In the rows, 128 means zero.
The rows of R fall into a few groups, and each row is roughly a mix of its group's hidden directions.
R (110 x 15):
[[152 146 139 124 108 139 132 126 137 105 148  84 137 181 114]
 [138 137 148 140 120 139 130  96 141  69 150  90 138 117 130]
 [125 117 103 126 136 169 132 135 162 116 113 181 124 153 120]
 [ 85 143 108 106 147 143 132 159 101 140 110 157 138  97 123]
 [136 126 107 148  74 126 106 144 134 136 134 110  95 161 109]
 [107 110 123 131 136 133 126 159 126 106 122 121 174 119  74]
 [143 147 147 168 138 112 151 160 138  97 125 130 154 137 163]
 [144 103 124 182 138 103 169 146 149 126 131 136 124 127 152]
 [116  85 103 108 140 139 174 131 131 109 126 163 122 148 141]
 [153 112  95 123 135 116 120 137 128 195 126 107 118 121 113]
 [150 145 139 162 132 114 162 168 138 105 129 121 150 153 156]
 [127 122 116  99 162 119 163 138 124 120 114 146 173 137 164]
 [141 134 139 107 147 144  67 135 106 161 150 112 118 129 121]
 [125 179 138 108 118 133 109 177  99 136 110 146 132 119 134]
 [113 139 136 133 130 145  79 128  87 154 115 112 132 169 129]
 [133 139 114 109 136  98 173 125 131  98 151  88 142 103 140]
 [149 138 119 131 108 119 113 119  92 168 114 156  97 125 165]
 [136 140 161 141 101  97  90 111 146 114 104 146 130 124 165]
 [ 96 109 164 121 110 154 126 102 160 144 135 136 113 168 122]
 [ 78 155 129 117 136 136 116 129 115 100 166 137 134 121  91]
 [115 107 157 123 120 126 160 117 184 107 153 122 131 110 107]
 [125 144 143 147  78 146 154 130 146 116 113 140 142 100 166]
 [ 95 120 125 135 105 162 107 134 125 111 128 161 113  91  92]
 [ 96 138 124 121 129 185 148 158 118 109 124 159 127 148 121]
 [165 111 108  98  85 113 124 138 134 144 118 141 124 169 141]
 [168  83 117 109 144 152 119 131 129 146 111 130 110 156 156]
 [124 156 143 128 159 146 163 151 109 156 143 111 109 110  92]
 [151 154 162  81 147 130 110  91 116 139 133 102 136 133 126]
 [107 129 122 120  88 154  94 130  99 139 159 101 153 133 109]
 [105 105 151 106 135 107 189 119 134 130 119 142 137 154 137]
 [161 145 146 147 157 138 135 110 165 112 147 135 107 153 162]
 [140 126 114 131 165 120 177 132 166  89 118 139 136 137 122]
 [144 143 133 166 135 147 100 118 108 134 126 114 143 183 106]
 [134 111 144 183 125 135 149 121 158  83 148 119 134 133 123]
 [109 167 130 162 120  80 116 126 141 129 103 127 132 131  93]
 [ 91 100  89 143 119 127 121 141 123 152 116 159 102  97 119]
 [148  86 133  89 147 160 131 128 108 128 152 136 121 130 165]
 [110 135 132 142 121 161  82 118 149 121 135  91 128 146  90]
 [120  96 123 112 133 129 131 121 135 112 108 187 152  98 151]
 [ 87 143 111 167 102 143  98 141 130  93 132 108 127 139 114]
 [115 107 145 107 137 153 156 120 119  74 148 151 132 134 155]
 [119 128 105 103  91 150 150 121 138 110 181 114 151 122 127]
 [166  93 124 104 154 167 124 139 110 154 133 114 116 144 146]
 [128 146  71 104 128 130 146 110 153 113 109 121  94 121 144]
 [149 123 162 125 137 133 134 102 147  78 132 137 169 132 149]
 [154 144 125 162 149 131 102 141  81 137 116 131 150 163 123]
 [134 122 160 145  94 135  83 132  98 164 149 139 128 110 128]
 [122 132 113 109 153 143 172 129 124 125 148  88 146 166 109]
 [114  85  93  94 108 133 108  92 131 148 125 137 111 132 111]
 [120 127 102 106 133 111 116 104 130 116 123  96 160 175 159]
 [155 123 120 149 141 112 161 146  89 129 118 163 163 150 122]
 [130 157  92 128 161 150 112 118 152  98 116  96 115 157 131]
 [161 120 162 170  97 130 127 111 146 138 162 142 126 116 108]
 [156 140 151 180 131 136 103 105 148 128 131 110 118 150  98]
 [164 132 148 142 101 106 152 111 128 132 175 123 125  97 146]
 [123 133 155 135 159 126 140 115 117  62 132 121 132 156 117]
 [147 134 163 142 117  82 147 126 117 148 110 135 140 104 167]
 [152 153 158 104 139 126 114  92 128 119 141  82 142 156 131]
 [115 152 134 175 104 141 114 152 127 123 143 103  95 126  94]
 [ 81 113  83 143 130 113 114 143 122 129 104 152 137 115 156]
 [ 96 114 114  96 158 133 142 122 108 105 177 134 129 125 102]
 [141 121 155 100 142 108  96 116 100 149 167 120 130  99 150]
 [ 93 110 126  98  80 156 128 108 155 142 145 138 110 127 125]
 [146 131 131 111 154 123 162 139 124 117 146 161 134 136 186]
 [132  99 138  88 141 149 136 139  96 150 159 146 127 112 163]
 [139 146 130 117 144 140 146 125 136  96 181 101 150 145 160]
 [105 119 121  97 101 141 144 136 134 108 176 107 160 105 120]
 [126 136 156 153 133 160  79 118 154 122 146 102 125 149 108]
 [115 153 129 143 122 125 120 179 108 151 111 159 107  92 127]
 [134 122 151 161 122 122 115 102 133 162  90 145  97 157 109]
 [114 151 151 130 123 168 109 117 130  69 151 115 133 131 123]
 [119 124 120 141 102 146 196 144 135 125 110 148 139 116 149]
 [116 109 126 112 169 147 182 132 127 119 131 153 153 106 121]
 [ 93 130 114  76 147 137 131 147 105 125 125 127 139 143 170]
 [109  99 112 105 153 145 174 122 118  90 158 135 129 135 119]
 [108 107 125 132 138 145 152 140 145 106 118 138 166 160  80]
 [172 102 149 124 159 137 160 119 108 113 137  93 132 133 150]
 [155 116 135 148 124 111 166 142 138 104 156 138 162  96 103]
 [151 138 161 147 141 123  92 121 132  99  91 125 120 169 138]
 [149 130 165 153 158 141 176 123 142 110 153 112 134 122 112]
 [158 142  99 138 107 112 137 101 148 135 117 132  80  96 136]
 [128 136 143  84 161 122 121 104 120 117 113 141 170 119 162]
 [114 138 159 134 116 110  95 112 141  81 111 160 128 143 153]
 [122 136 149 135  98 133  77 124  92 156 150  98 128 119 129]
 [120 159 152 143 106 187 150 150 120 108 126 127 140 120 139]
 [132 144 127 162  82 122  89 145 129 138 130 113  89 136 114]
 [120 158 143 106 149 155 150 157 102 150 134 133 117 102  91]
 [149 138 126 126 126 110 144 102 129 152 111 152  80 132 174]
 [137 132 115 135 142  84 102 140 124 184 104 129 118 138 106]
 [113 123 141 105 154 135 126 116 124 109 110 172 161  88 149]
 [110 134 147 138 126 146 140 122 137  60 113 150 130 157 137]
 [124 109 114 105 115 116  82 133 137 166 117 169 113 131 151]
 [130 163 169 132 134 151  91 158  98 148 114 139 127 139 137]
 [121 120 139 140 121 125 171 109 144  63 119 138 136 137 144]
 [113 115 102 113  94 144 168 120 112 131 140 145 157 166 114]
 [133 128 137  90 169 122 149 114 123 119 116 143 173 124 162]
 [123 128  96 137  89 176 151 151 151 150 107 141 127 122 135]
 [150 133 135 119 123 112 165 120  97 141 153 147 133 144 181]
 [133 118 150 109 145 149 154 119 138  82 129 158 172 118 135]
 [150 108 159 164 123 105 141 147 108 134 132 148 160 110  94]
 [115 123 122 147 118 102 192 116 143  92 118 136 141 121 130]
 [147 146 162 142 175 100 136 104 128 143 132 102 131 115 156]
 [150 113 157 110 142 171 145 150  95 136 129 137 127 134 169]
 [138 166 168 167 123 114  90 129 131 106 125 116 128 116 150]
 [122 138 136 151 137 159  71 121 128 142 108 123 114 167 113]
 [114 153 136 135 149 147 155 164 107 155 137 128 105  98  93]
 [123 112 143 111 150 161 138 115 119  66 154 126 128 145 135]
 [124 128 116 115 154 115 179 138 131  90 139 108 168 143 122]
 [122  99 133 120  78 135 163 125 127 142 155 166 145 123 116]
 [112 142 130 111 160 106  86 133 101 155 154 123 122 129  91]]
One row of each group comes first, with its name. Which group is each row after those in?
[118 112 120 107 176 105 141 101 125 140 113 138 156 112 168] | J
[108 132 160 124 109 146  77 115 110 163 135 114 109 147 143] | S
[116 120 121 124  98  83 106  91 160 111 140 140 131 102 143] | B

[154 172 143 100 131 119 138 173 104 155 116 132 131 136 141] | J
[150 155 173 156 127 158 149 141 114 105 105 110 138 138 147] | B
[122 117 121 134 131 120 117  94 157  62 128 121 124 152 115] | B
[135 155 154 179 138 120 146 166 135  99 128 132 143 120 150] | J
[102 131  83 109 112 124 116 139 123 114 118 111 155 176 146] | J
[103 122 131  90 125 143 155 109 176 116 143 133 105 136 157] | S
[104 150 116 106 153 139 157 172 106 123 113 152 160 120 138] | J
[138 155 162 108 159 155 161 141 112 139 142 126 125 105  95] | J
[128 127 133  72 144 140 115  78 124 122 134 105 151 145 123] | J
[119 109 146 145 115 140 131 133 159 107 151 116 158 116  72] | S
[158 142 134 141 161  95 141 133  88 140 107 139 125 144 165] | S
